Here are the same points, seen from different sides; a view may also be mirrored.
A view may leave some points out, and in a few views one point is out of place. Which views, in the order they come, and which point in each? Write none if none.
Scene 1:
panel a:
  K55 [ -4 -38   1  31 -10  -8 -21  10  -1  21  -5  20  -6 -17   2   5]
  K956 [ -3 -26   1  32  -6  -1 -21  -6  -8  17   9  17  -2 -11   6  -1]
  K957 [ -7 -27   2  30  -7  -3 -19   3  -9  22   6  14   1 -15  11   0]
  K223 [ -4 -32   1  31  -7  -6 -26   3  -3  23   1  14  -6 -17   9   3]
  K780 [ -9 -29   0  25 -15  -5  -9   8   4  33  -2   8  -5 -12   8   8]
  K374 [ -5 -34   1  30  -9  -6 -22   7  -4  24  -2  15  -4 -18   9   3]
panel b:
  K55 [ -7 -50 -13  19  38  41 -62 -24  -3  24   7 -25 -56 -12  26  26]
  K314 [ -5 -52 -12  20  29  38 -58 -38 -14  12   6 -29 -51  -1  15  32]
  K956 [ -3 -53  -6  20  31  36 -62 -40 -18  17   3 -28 -51 -12  18  28]
  K374 [ -7 -51 -15  18  35  41 -59 -28  -5  19   6 -26 -54  -6  22  28]
  K669 [ -4 -52 -18   3  32  43 -67 -32 -13  17   3 -35 -48 -10  16  29]
  K780 [ -7 -55 -17   2  41  40 -56 -29  -2  18  -4 -29 -48  -3  23  21]
  K957 [ -5 -53 -11  17  32  41 -61 -34 -12  15   6 -30 -49  -5  16  30]
panel c:
  K669 [ 0  7  0 -1  0 -4 10  5  4 -2  0  1 -3  9 -8 -3]
  K957 [ 6  7  1  4 -1 -8  1  7  7  2 -8  2  0  2 -3  1]
  K55 [ 4  4 -4  5  9  3 -1 14  8 13 -3 -6  1  0 -1  5]
  K956 [ 13   2  -3   3  -5 -12   2   4   8   4  -8  -1   0   3   3   3]
  K374 [ 3  5  2  7  6 -1  0 12  8 10 -6  0  1  1 -2  2]
  K780 [  0   3  -1   6   4   0  11  12   8  14  -3   8   3   9 -14  -7]
  K223 [ 7  3  2  8  4 -4  0 11  9 11 -8  1  1  0  2  3]
panel d:
  K223 [-42 -35  29   1   6  25 -41   1  32 -39 -44 -16  17  48  14 -18]
  K314 [-46 -35  35   2  18  21 -41   0  33 -41 -43 -22  21  48  16 -20]
  K669 [-36 -37  44   4   6  22 -45   1  44 -35 -45 -25  27  54  22 -16]
  K780 [-29 -36  28   2   0  22 -43 -10  42 -31 -47 -21  22  58  21 -15]
  K957 [-41 -37  36   2  12  24 -42   0  35 -38 -43 -23  23  48  17 -18]
  K956 [-41 -33  35   3  12  28 -46   6  28 -44 -43 -28  20  50  18 -20]
  K374 [-42 -37  36   1   4  23 -43   4  38 -37 -43 -16  20  48  17 -16]
  K55 [-38 -38  30   2  -6  30 -42   5  34 -35 -43 -13  18  46  14 -15]
panel e:
  K55 [-13  22 -14  12 -20 -25   4 -34 -10   1 -39  10 -15 -20 -11  -9]
  K669 [-18  15  -9   8 -15  -8  17 -28  -1   4 -48   5 -13 -16  -6 -12]
  K957 [-14  18 -10   9 -21  -9  14 -32  -5  10 -44  14 -20 -20  -8  -6]
  K314 [-14  21  -7  10 -23  -6  15 -37  -5  13 -47  16 -23 -21  -9  -4]
  K223 [-12  22 -10  13 -23 -16   8 -38 -10   7 -43  14 -19 -21 -12  -4]
  K956 [-16  19  -8   7 -29 -10  10 -33   3  10 -43  13 -20 -20  -7   1]
panel f:
  K55 [ 23   2  -5   2  -2  -4   6  26 -11   6  -1 -15 -21 -10   9   7]
  K957 [ 14   3  -7  -3  -5   0   5  21 -10   1   4  -6 -14 -12   0  18]
  K956 [ 12  -3  -5  -4   0  -5   2  27  -9  -1  11  -7 -12 -11  -1  21]
  K780 [ 19   1 -16   3  -2   9  -3  15 -12  -7  -4 -16 -14 -17   9  11]
  K314 [  9   2  -8  -1  -5  -1   7  25  -7  -1   5  -2 -16 -15  -4  21]
  K669 [ 17   3  -6  -7  -7   5  -1  12 -13   1   5 -11  -8 -17  -1  12]
panel g:
  K314 [-11  -8  -7   0 -11  36   6 -27  33   8 -12  24   4 -17  -6 -22]
  K669 [  2  -5  -5   9 -16  24  13 -23  33   5 -18  19   7 -13 -13 -18]
  K55 [ -9  -3 -16  -3 -26  27  16 -20  24  -3 -21  31  -1 -16  -8 -19]
  K780 [  1 -14 -12   4 -23  18  15 -16  36   0 -14  20   3 -24  -7 -19]
  K957 [ -6  -6  -8   2 -16  33   9 -26  31   7 -14  25   2 -15  -7 -21]
  K223 [-13  -7 -13  -4 -19  31  10 -22  28   1 -16  29   1 -19  -6 -20]
  K374 [-10  -7 -12  -3 -21  29  13 -21  30   0 -19  26   0 -17  -6 -20]
Views with a point moved: panel d
  out of place in panel d: K374
